One vector is turned by the same rotation once a step. Each row is the vector after some number of steps, and that number follows the row.
The counts run from 0 to 233.
[ 12 -33  -8 -10 -36   9  31   5 -19 -15 -21  10  -6  10   0  -2  -5 -18
  22  15  -4  -4   7   9  12 -20   9   4   4 -31 -21 -13   0  -3   6 -14
   6  -1 -12 -10  -2  -4  -6  13   6]
107
[ -3 -36   9 -18 -21   8  22  16 -32  -5 -12  14 -10  14  -1  -2  11 -13
  17  13  -1  11   6  -5  -5  -3  25 -11  11 -30  -7  -7  -5   3  17 -14
  10  -9   2  -6  -1  14  17   7  13]
71
[ 16 -16  -3  -6 -21  16  13  -4 -22  18 -36   0  -5   5  -1 -22   2 -23
   2 -11  -1   8  13  -2   9 -13 -27   3   4 -10 -10  -6  14  -8  20  -8
   9 -12   1 -29  19 -26  -6   5  17]
119
[ -4 -40   7 -17  -1   7   4  16 -24  19 -25   2   2   8  -4 -22   3  -8
  24  19   2  18  12 -13 -20  -8  12  -6  -6 -24 -13  -1  -2   3  20 -17
  17  -2   8  -8   5   1  24   1   3]
198
[  5 -36   5  11 -13   0 -15   8 -20  21  -9  31   4  -1  -1 -29 -16  -5
   9   0  -6  15  11  -5   9  12   1 -13  32   7  -3 -13  18  10  19 -16
   5 -17   6  -2   5 -10  -7 -19   2]
190
[ 21 -35   7  -2 -12  10   2   3 -13   8 -28  31  14 -12  -1 -37 -23  11
  12  -3  -6   1   4   3   2  19  -7 -14  18  15  -2   5   5   8  21  -3
  27  -5  10   7   0  -2  -5   7  -2]
24
[-14 -38   1 -19  -2   2  -5  15 -13  31 -18  14   4   8  -5 -11   2 -12
  27  24  -3  29   3 -17 -14  13  11 -14   4 -23  -3  -9  -3  12   9 -12
  15  -3  12  -4   1   7  17   0   2]
200
[-10 -31 -22  11 -20   1  22  24 -32  -5  -9  11 -16  10   5 -22 -10 -14
  13  23  -7   5  15   1  -2  -8  14 -21   9  -9 -16 -12   3   1   8 -25
   9  -6  -2  -9  23  -4   2   1   0]
231
[ 14 -35  22 -17 -17   7  -3  11 -15  12 -11  27  10  -3  -8 -27  -3  16
  17  -5   7   9  12   8  -9  20   5  -9  30  -7   4  -7   2   7  32   4
   8 -21  -5   3  -8   3   6 -10   5]
61
[ 10 -28 -12 -16 -23   3  12   4  11  13 -28  24  21  -7  -8 -16 -15  -4
  34  18 -16  11  -2   6   6  26 -13  -9   4  -6  -5 -11  -2  13  -1   8
  21  12   3   5   1  -2  -9  25 -10]
176
[  0 -36  -1  -5 -21   3   7  14 -20  12 -10  26   4  -3   5 -27 -17  19
  16   3   4  11  16   0 -12  13  14 -15  36  -8   1  -1  -8   4  15  -7
  16 -16  -5  -1 -16   4 -11 -20   4]
226
[ 21 -24  -9   1 -36  11  15   1  -7  -2 -13  29   0   2  -5  -8  -8 -22
  12  -3 -16  -1  -4  19  24  14 -17  -4  22  -4  -6 -27  19   9  10   0
  -5  -8  -7  -5  18 -10 -17  20   3]
180
[ -5 -28 -28 -11 -22  15  17  11 -16   3 -11   1 -16   8 -10  -4   4 -21
  12  22   0   6  -4  15 -13  11   4  -8  -1 -35  -7 -22   7   5   7  -9
  -7  -8 -18  -7  28  11  -2  16   4]
169
[  3 -35 -16   3 -36   4  21  10 -18 -11  -6  19 -10   9  -1  -1  -7 -19
  20  19  -9  -2   6  13  11  -3  12  -3  18 -28 -16 -26   8   3   1 -16
  -6  -7 -18  -6   8   1 -13   4   2]
105
[  7 -29 -12  -8 -25   2   8   5  10  12 -21  30  17  -4  -8 -14 -17 -10
  30  20 -18   8  -3   8  12  29 -15  -9  10  -2  -5 -18   7  12  -2   5
  15   8   1   5   8  -7 -13  24  -9]
177
[ 16 -25  20 -21 -28  19  20  -2 -19   2 -27  33   1   7   0  -5   1  -6
   9 -12  -9   9  -4  -4  12  12  -3  -7  24  -8   3   5  -4   7  21   3
  20  -7  13  -3 -11   4   0  18  18]
148
[  3 -30  -7   8 -21   4   3  12 -31  13  -7   9 -11   8   3 -20  -6 -15
   5   4   4  10  20   0   2 -11   2  -6  27 -15 -11 -19  14  -4  19 -20
  -7 -22 -12 -22  11 -16  -8 -23  10]
193
[ 12 -20   6 -10 -33  13  33  11 -19 -18 -19  24  -5  12  -1  -8   6 -19
  16   1 -16  -1   2   9  20   2  -2 -11   5  -8  -9  -9   4   3  19  -2
  14  -1  10  -5  18  -2   7  33  11]
145
[ 10 -19  11 -32 -20  13  10   0   2  15 -24  25  11  -1 -11  -9   9  -4
  19  -3  -8  17  -7   3  -2  37 -15 -10  13 -12  11  -6  -2  12  18  16
  17  -3   8   1   6   5   3  27   9]
212
[ 11 -16  -2  -6 -36   5  36  13 -15 -19 -15  20  -5  11   0 -13   4 -21
  20   9 -18  -1  10  10  19   1  -4 -14   5  -6 -10 -13   3   3  13  -2
  13   1   6  -7  23  -9   3  34   5]
144
[  5 -13 -18  -3 -35   9  19   6  -1   0 -12  27  -5   2  -6  -6  -4 -19
  12   6 -18   4  -5  17  13  28 -19 -15  18  -6   2 -21   8  10   6   6
   2  -6  -7  -5  27  -2 -18  30   3]
16
[ 16 -24  16 -20 -29  13  16  -5 -15   9 -30  32   4   3   3 -10  -2   0
  10 -11  -9  11   0  -6  10  13  -5  -7  30  -5   3   8  -6   5  17   3
  26  -7  12  -6 -20  -1  -9  10  19]
149
[ 15 -30  -6 -11 -19  20  15   8 -23   0 -18   2 -10  -3 -10 -29  -2  10
   4  -1  15  -5  11  25 -22   7  -1  -3  10 -23  -4 -10   6  -1  31  -2
  -5 -24 -24  -9  15   6  -4  -1   5]
95
[ -7 -35   5 -24 -24   5  22   9 -21  10 -20  21  -1  10   3   1   2  -7
  24  16  -3  22   4 -13  -6   2  19  -8  17 -31  -3   2 -16   3   6  -9
  21  -3   5  -6 -21   8   2   2  14]
73
[-10 -29  -1 -21 -25   1  21  10 -15  16 -22  20   3   8   6  -1  -3  -5
  26  19  -7  24   7 -17  -3   3  12  -9  20 -26  -4   1 -19   2  -2  -7
  26   0   5  -9 -24   2  -2   2  11]
74
[ -4 -30  -1 -10  -6   4 -19   6  -8  41 -15  15   3  -5  -8 -26  -4  -2
  10   1   7  26   8  -3 -16  27 -13  -8  27 -10   8 -17   8  10  20  -2
  -1 -20  -3  -9   9  -6  -3 -16   3]
126
[  7 -27  -1  -3  -8  24   8   5 -42  11 -23   7 -20   6   0 -23   6 -11
 -12  -9   8   7   2   1 -16   2   2 -12  11 -12  -3   1   8   1  31 -18
   4 -23   2 -15  21   5   4  -2  19]
158
[  0 -10 -12 -10 -25  19  27   2 -21   8 -24  13 -17  12  -1  -2   9 -36
   0   0 -14  13  -6  -3   7   9 -18 -13   4 -16  -1  -9   5   5  12  -8
   9  -6  11 -19  31  -3  -3  29  19]
81
[  2 -31   7 -14  -3   9 -18   4 -12  40 -20  18   7  -3  -9 -28   0  -2
   9   0   5  25   4  -7 -16  25 -12 -11  19  -8   8 -10   8  13  24  -1
   5 -18   4  -5   8  -2   4  -9   6]
125
[ 14 -38  -1 -18 -13  14  14   9 -17   1 -23   3   3  -6  -7 -34  -8  20
  18   9  14  -5  16  18 -28   5   6  -3   4 -20  -7  -1  -5  -4  25   1
  10 -15 -21  -2  -1   9   3   0  -2]
97
[  9 -27   7 -30 -11  17   9  -3  -3  21 -36  11   7   4 -13  -6   8 -20
  23   9  -8  15 -10  -3  -3  16 -14  -1 -11 -22  -6  -8   4  10  14   4
  15   4  12  -5  13   2  14  32   6]
47
